128 stands for zero in the data rows.
Here are some numbered points:
tensor([136, 116, 123, 108, 112, 138, 110, 167, 101, 146, 104, 125, 115, 151, 122, 095, 131, 109, 107, 103, 167, 123,
        140, 134]) 0
tensor([141, 121, 142, 161, 144, 116, 144, 104, 139, 117, 155, 130, 146, 118, 126, 144, 123, 151, 145, 153, 120, 134,
        135, 113]) 1
tensor([070, 100, 133, 084, 119, 117, 096, 087, 174, 144, 091, 110, 154, 140, 114, 168, 140, 069, 075, 097, 104, 113,
        102, 154]) 2
tensor([108, 142, 125, 110, 123, 130, 130, 122, 135, 124, 122, 137, 123, 116, 126, 140, 130, 124, 138, 127, 107, 129,
        119, 126]) 3
tensor([187, 116, 128, 186, 189, 151, 137, 121, 139, 132, 141, 082, 106, 121, 153, 124, 139, 158, 144, 123, 147, 168,
        143, 116]) 4
tensor([183, 061, 168, 199, 143, 097, 141, 102, 130, 131, 185, 099, 192, 143, 122, 133, 098, 163, 109, 181, 178, 125,
        169, 094]) 5
tensor([094, 153, 133, 146, 121, 096, 140, 093, 161, 090, 142, 148, 135, 096, 117, 158, 125, 155, 173, 169, 079, 118,
        127, 123]) 6
tensor([149, 126, 117, 139, 169, 151, 130, 116, 137, 140, 134, 102, 109, 122, 150, 139, 140, 137, 133, 110, 133, 159,
        124, 124]) 7
tensor([136, 120, 139, 142, 109, 107, 140, 127, 106, 124, 153, 133, 155, 132, 117, 122, 118, 145, 126, 160, 129, 105,
        131, 120]) 8
tensor([141, 161, 119, 096, 058, 110, 146, 185, 068, 111, 126, 181, 116, 137, 109, 064, 114, 144, 162, 150, 134, 087,
        144, 126]) 9
tensor([089, 115, 134, 125, 126, 104, 118, 092, 171, 124, 114, 121, 146, 130, 118, 162, 129, 107, 108, 130, 100, 122,
        124, 144]) 10
tensor([119, 148, 118, 099, 097, 124, 122, 171, 110, 126, 103, 145, 108, 136, 116, 105, 127, 112, 127, 113, 135, 115,
        127, 146]) 11
tensor([122, 137, 130, 120, 097, 109, 134, 149, 117, 118, 120, 146, 134, 137, 114, 111, 122, 134, 134, 136, 127, 105,
        132, 130]) 12
tensor([075, 115, 145, 130, 110, 086, 119, 089, 167, 107, 121, 131, 165, 126, 099, 166, 117, 114, 106, 145, 091, 096,
        128, 135]) 13
tensor([136, 126, 119, 142, 172, 145, 129, 115, 140, 119, 125, 102, 084, 118, 148, 147, 152, 127, 139, 103, 119, 157,
        128, 148]) 14
tensor([112, 119, 149, 136, 095, 094, 139, 119, 138, 120, 140, 150, 170, 130, 103, 131, 108, 145, 133, 167, 117, 091,
        135, 116]) 15
tensor([109, 165, 107, 109, 146, 153, 124, 127, 137, 127, 106, 131, 090, 118, 153, 134, 149, 112, 137, 095, 104, 146,
        103, 154]) 16
tensor([130, 131, 131, 129, 087, 099, 138, 146, 093, 113, 148, 153, 155, 132, 106, 108, 113, 144, 138, 158, 135, 093,
        132, 118]) 17
tensor([167, 129, 121, 154, 163, 156, 135, 122, 123, 135, 147, 111, 120, 123, 147, 118, 134, 151, 142, 129, 144, 158,
        125, 112]) 18
tensor([146, 178, 118, 115, 067, 114, 156, 173, 077, 099, 134, 185, 103, 120, 119, 077, 108, 167, 194, 164, 123, 092,
        138, 120]) 19
tensor([073, 123, 132, 124, 120, 091, 122, 092, 176, 114, 117, 124, 157, 120, 106, 170, 127, 113, 117, 144, 086, 100,
        117, 138]) 20
tensor([102, 115, 151, 119, 087, 090, 117, 120, 142, 128, 126, 133, 173, 140, 096, 142, 107, 117, 099, 146, 117, 088,
        133, 134]) 21
Which two points above are nearest to each new point? Their numbers follow each, smallest number first.
tensor([171, 128, 125, 139, 156, 167, 139, 138, 109, 135, 149, 116, 117, 124, 153, 113, 137, 155, 146, 124, 160, 164,
        129, 107]) 7 18
tensor([161, 140, 109, 111, 135, 168, 130, 172, 087, 150, 136, 137, 110, 136, 149, 092, 131, 124, 125, 108, 174, 144,
        120, 123]) 0 18
tensor([133, 137, 135, 146, 127, 111, 144, 112, 133, 106, 146, 143, 142, 112, 123, 136, 127, 156, 157, 161, 105, 120,
        132, 118]) 1 8
tensor([157, 080, 131, 120, 138, 143, 106, 151, 110, 168, 119, 098, 126, 161, 132, 116, 120, 095, 077, 095, 185, 146,
        138, 130]) 0 7
tensor([178, 146, 108, 105, 121, 172, 125, 195, 067, 150, 123, 142, 095, 139, 151, 075, 130, 124, 134, 096, 189, 147,
        118, 123]) 0 11
tensor([124, 074, 154, 129, 109, 114, 100, 117, 144, 155, 122, 104, 186, 158, 108, 145, 110, 093, 071, 121, 161, 107,
        141, 120]) 10 21
tensor([121, 116, 153, 156, 101, 088, 129, 114, 135, 118, 153, 140, 184, 124, 109, 134, 103, 150, 127, 172, 117, 095,
        140, 113]) 8 15
tensor([090, 146, 132, 112, 119, 112, 132, 109, 143, 113, 132, 149, 140, 118, 116, 143, 128, 128, 134, 143, 103, 114,
        116, 125]) 3 20
tensor([126, 119, 125, 096, 125, 140, 103, 150, 115, 143, 109, 123, 111, 143, 125, 123, 132, 095, 098, 098, 150, 133,
        121, 146]) 0 11
tensor([138, 129, 133, 145, 141, 127, 142, 119, 133, 116, 142, 119, 123, 117, 127, 140, 128, 145, 154, 140, 122, 133,
        137, 120]) 1 3
tensor([139, 114, 141, 159, 134, 117, 145, 104, 137, 123, 148, 122, 149, 128, 121, 141, 123, 154, 140, 154, 121, 137,
        140, 111]) 1 8
tensor([095, 159, 107, 082, 085, 127, 114, 165, 123, 125, 083, 157, 096, 129, 116, 112, 129, 093, 126, 102, 117, 110,
        122, 159]) 11 12
tensor([162, 137, 112, 107, 131, 173, 126, 181, 078, 154, 126, 136, 100, 137, 151, 084, 134, 118, 122, 095, 183, 151,
        121, 125]) 0 11
tensor([125, 128, 138, 159, 134, 113, 143, 102, 150, 116, 143, 133, 147, 119, 120, 144, 122, 150, 145, 156, 104, 126,
        133, 115]) 1 6
tensor([144, 108, 143, 159, 128, 110, 140, 109, 131, 120, 149, 125, 150, 120, 122, 137, 124, 159, 147, 161, 124, 125,
        148, 109]) 1 8
tensor([144, 115, 134, 160, 160, 121, 150, 098, 144, 120, 151, 116, 138, 112, 134, 157, 131, 150, 147, 144, 118, 147,
        133, 119]) 1 18
tensor([102, 149, 120, 112, 121, 130, 136, 120, 129, 116, 128, 148, 122, 115, 125, 128, 131, 125, 137, 130, 112, 125,
        124, 127]) 3 12
tensor([105, 111, 150, 123, 073, 086, 114, 128, 119, 119, 133, 148, 185, 143, 088, 129, 107, 116, 100, 149, 129, 079,
        136, 128]) 15 21
tensor([164, 137, 109, 105, 131, 171, 123, 173, 091, 149, 120, 135, 103, 141, 148, 092, 133, 120, 122, 106, 172, 144,
        112, 119]) 0 11
tensor([111, 164, 108, 102, 113, 140, 135, 134, 126, 113, 119, 151, 102, 117, 132, 122, 135, 124, 158, 124, 110, 122,
        118, 134]) 3 16
tensor([129, 104, 125, 094, 089, 135, 094, 183, 106, 157, 089, 129, 124, 162, 112, 092, 122, 076, 078, 082, 172, 103,
        134, 151]) 0 11
